In the data rows, 128 means zero.
Some points:
[129  71 140  81  88  72  98  50 148  94 139 114 154  70  89 179 103  95
 112 107 187  34 165 103 242 161  61 162 158 121 197 102 128  94 136 168
 128 132 134  87 102  54 128 127 172 113 147 167 141 153  94 129 127 118
  68]
[159 160 168 146  94 150 142 155 171 140 111  43 179 139 119 151 142 131
 120 141 152 132 141 154 133 115 124 105 138  83  96 114 161 134 115  35
  76  99  89 119 150 175  98  30 131 149  76 125 150 138  33 166  79  48
  87]
[150 113  77 155 133  45 114 124 169 207 119 162 159 145 139 115 181 171
  81 134 167 168 122  85  75 190 143  70 150  86 132 150 111 134  60 183
 187  84 102 157  87  68 118 178 133 161 170  82 132  73  95 129   0 172
  80]
[ 86  54  69 116  85 180 148 165  66 162 115 114 177 173  87 139  92 168
  78 161 182  99  10 158  71 142 130 150 129 144 122 200 187 113 145 188
 125  99 129 144 167 144 126 153 168 156  76 123 181 104 161 171 177 119
  91]
[ 94 208 176  80 143 139 200  92 143 111 115 139 188  96 175 191 198 127
 153  89  59 104 129  90 171 115 121 168 106 227  80 158  47 101 143 129
 111 159 185 184 156 129 129 140 151 206 117  88  86 127 145 153 109 124
 115]
[101 118 126 174  70  82 119 198  90 133 218 161  89 150  99 185 126 160
 190 141 108 114 125  93 143 112  66  67 161  95  85 119 114  98 146 152
 131 151 146 170 205 124 125  66 153 100 170 125 191 146 171 163 120  97
 197]
[123 137 119 135 116  59 107 109 113 116  51 165  84 186 205 111 141 102
 122 128 116 132  84 134 170 133 118 156  77  65 127 137  99  92 151  45
  56 126 120 142  97 132 146 164 153 151 190 158 193  92 174 109 186  78
 162]
[118 187 139 157 119 114 111 155  86  69  85  62 131  89 189 105 160 128
 131  79 144  72 120  64 112  85 145  43 173 104 142 208 139 134 134 147
 133 141 137  81 152  87 192  74  72 165 108  70 139 129 129 149 225 205
 116]
[ 83 185 166 128 198 108 119  96  81  76 173 109 137  78 100  42 204  95
  76  99 112 160  71 168  99 208  78 149 135 111 136  87  97 192 164  83
 127 114 154 131 182 121  66 103 177 125 111 142 115 191 138 143 135 170
 124]
[162 170 114 107 169 116 177 148 155  64 169  69  59  54 135 107  98 220
 133 106  70 106 167 254 124 110 140 165  83 187 128 121  84 131  63 110
 181  99 125  83 142 118 117 112 165 150 150 161 172  78 120  63 115 160
 120]
[ 85  82 102 187 188 126  92 158 151 149 209 174 133 120 157 118 110 109
 133 177 180 128 168  95 143  75 151 159  94 129 117 158 117 127 168 144
  31  93  97 126  97 144  92 126 168 141  77 131  41  14  93 193 153 167
 111]
[122  86 139 121 180 100 119 169 141  99 108 134 129  97 139 122  83 139
 109  77  89 113 204 175  98  97 103 151 167  97 151 161 188 190 195  88
 136 159  66 255 135  52 181 145 116 149  76 127  99 177 162 115 105  70
 141]
[211 160 126 130  75 187 184 100 130  83 145 226 130  52 149  45 110 160
  93 133 140 100 117 163 155 105 141  86 176 100  49 124 114 139 144  91
 128 200 193 108  84 129 131 181 109 104 162 170  86 148 140 143 115 110
  63]
[120 131 133 174 112 142  76  74 164 189 102 184 155 174 186 117 195 139
 160 162 138 123 179 167 151 135 149 206 199 118 108 159 134 136  76 181
 161 110  78  45 204 161 126 104 130 107 101 175 125 144 201 169 173  72
 147]
[160 149 115  68 161 198  77 148 128 168 113 100 182 139  98 164 102 122
 113 162 191 153 149  84 142 127 146  90  42 127  68 134  73 146 100 113
 170 134  64 166 202  68 167 128 153  76 211 119  83 124 190 145 192  86
 112]
[ 99 161 142 122  72 141 149 132 162 162 108 145 166 190  97  70  37  96
 180 141 107  67 127 116 180 189 128  83  39 114 194 170 125 206 152 131
 168 106 132 102 133 156 165 157 119 107  91 139 150  88 119 181 117 136
 178]
[123 103 138  59  89 146 128 187  86 155 134 118  43 176 101 133 127 128
 118  74 140 134 161 136  63 169 166 167 121 115 152 119  74 131 146 167
  86 125 188   7  83  67 140 132 122  90 114 115  60 164  65  87 101  60
 128]
[172 133  71 102 103 141 163 101 112 159 164 100  84 153 165  54 158 134
 145  78 160  82 122  27 137 120 119 155  54 143  83 129 167 114 136 192
 165 110  46 175  82 141  42 133 122  77 105 161 114 155  85  59 106 135
 176]
[110 132  54 157 147 106 116 152 108  98 113  78 192 124 141  94  67 102
 214 116 146  89 106 154 106 167 102  85 132 152 168  65 101  79  79 193
  63 119 124 138  97 146  45 192  30 124 182 116  59 163 119 115 114  91
 114]
[ 95 123 199 141 126 142  72  28 133  93 160  66 134  75 171 182 128 182
  81 102 136 193 145 160 105 121  72 116 109 159  76 155 142  87 153 120
  99 131 151  81  71 175 195 171 104  40 129 134 179 173 129 121  65 137
 121]
[122  95  33 140 150 157 135 177 168 188 159  63  84 150  98 136 172  47
 148  97  91 148  77 106 176 107 110 135 110 135 129 153 161 106 133  23
 148 185 109  70 161 113 150 142  96 138 141 141 146 145 202 164  94 154
  77]
[150  88 177 166 182 208 189  85 127 117 138 119 114 111 188 172  69  92
  98 170  87 152 176 114  67 195 178 135  54  87 169 144 164 103  98 150
 127 149 188 148  83 105 125  72 161 153 129 119 182 182 182 164 145 134
 127]
[101  53 185 167 122 111 127 136 119  70  86 156 163 238  94 122 139  92
 113 173 103  96 135  89  93  87 156 104 121 182 143 121 107 112  49  71
 194 164  96 129 140 108  96 113  92  26  88 105 133  81 130  80 116 140
  94]
[149 197 149 144 112  78 138 109 144 212 168 153 174 124 123 114  71 123
 147 193 133 151  92 122  96 107 149 212 147 149 145  85 147 120 225 145
 142  93 147 130  89  77 101  92  22  85 172 106 108 138 135  44 149 184
  77]
[141 126 165 156 144 156 133 166 155  47  67 119 135 147  85 140 178 125
 101 133 117 156 152 166 155  57 130 162 144 124 109 113 168 211 137 146
  88 144 143 104  95 131 126 180 131 132 220 109 164 157  69 140 146 206
 216]
[112 136 102 199 167 195 109 136  88 132 144 114 143 164  80 107 139 128
 119 156 175  85 169  32  92 170 161 114 169 121 173  72 108 124 208 144
 175 132 140 150 119 181 171 171 169 169 151 180  85  54 126  22  90 108
 132]
[180 150  40  80 116 117 134 108  40 203 134 133 112 118 137 203 167 117
 140 136 146 148 200 126 123 137 103 127 161 153 198 166 157 185  56  25
  78 138 153 169 105 188 139 128 122  68 118 101 140 147 106 168 213 150
 133]
[124  98 109  83 111 136  78 128 135 108 105 195 110 133  74  63 115 125
 166 211 165 150 141 102 113  77 128  74  67 161 149 198 215  46 130  71
 131  53 134  92 186 141  75 155 144 188 123  57 118 156 146  91 117 119
 179]
[ 70 125 157  29 142 142  98 132 174  81 148 137 124  56  93 164 146 149
 191  68  97 174  63 192 129 176 189 142 128  37  77  72 156 130  91 131
 177 194 153 179  68 215 142  89 117 141  90  71 127 101 118  98 191 147
 132]
[215 159 192 117 124  85 173 103 100 130 143 132  86 116  87 155 115 130
  83  54 102 165 110 124 107 130 132 121 161 145 133  37 185  32 135 129
 168 110 117 104 155 134 149 213  89 132 112 221  73 126 104 181 161 109
 187]
These points spread out most along one direction. Take the direction at right angles to it along which they spread out most. Go by this last direction. How many in every 100 of the points above lie lower along it than each point below? Round to a whole number. More than half of the points above lie lower than the first one.
[ 86  54  69 116  85 180 148 165  66 162 115 114 177 173  87 139  92 168
  78 161 182  99  10 158  71 142 130 150 129 144 122 200 187 113 145 188
 125  99 129 144 167 144 126 153 168 156  76 123 181 104 161 171 177 119
  91] 7
[180 150  40  80 116 117 134 108  40 203 134 133 112 118 137 203 167 117
 140 136 146 148 200 126 123 137 103 127 161 153 198 166 157 185  56  25
  78 138 153 169 105 188 139 128 122  68 118 101 140 147 106 168 213 150
 133] 0
[118 187 139 157 119 114 111 155  86  69  85  62 131  89 189 105 160 128
 131  79 144  72 120  64 112  85 145  43 173 104 142 208 139 134 134 147
 133 141 137  81 152  87 192  74  72 165 108  70 139 129 129 149 225 205
 116] 13
[122  95  33 140 150 157 135 177 168 188 159  63  84 150  98 136 172  47
 148  97  91 148  77 106 176 107 110 135 110 135 129 153 161 106 133  23
 148 185 109  70 161 113 150 142  96 138 141 141 146 145 202 164  94 154
  77] 3
[ 95 123 199 141 126 142  72  28 133  93 160  66 134  75 171 182 128 182
  81 102 136 193 145 160 105 121  72 116 109 159  76 155 142  87 153 120
  99 131 151  81  71 175 195 171 104  40 129 134 179 173 129 121  65 137
 121] 63
[150 113  77 155 133  45 114 124 169 207 119 162 159 145 139 115 181 171
  81 134 167 168 122  85  75 190 143  70 150  86 132 150 111 134  60 183
 187  84 102 157  87  68 118 178 133 161 170  82 132  73  95 129   0 172
  80] 80
[172 133  71 102 103 141 163 101 112 159 164 100  84 153 165  54 158 134
 145  78 160  82 122  27 137 120 119 155  54 143  83 129 167 114 136 192
 165 110  46 175  82 141  42 133 122  77 105 161 114 155  85  59 106 135
 176] 90
[ 85  82 102 187 188 126  92 158 151 149 209 174 133 120 157 118 110 109
 133 177 180 128 168  95 143  75 151 159  94 129 117 158 117 127 168 144
  31  93  97 126  97 144  92 126 168 141  77 131  41  14  93 193 153 167
 111] 57
[ 99 161 142 122  72 141 149 132 162 162 108 145 166 190  97  70  37  96
 180 141 107  67 127 116 180 189 128  83  39 114 194 170 125 206 152 131
 168 106 132 102 133 156 165 157 119 107  91 139 150  88 119 181 117 136
 178] 43
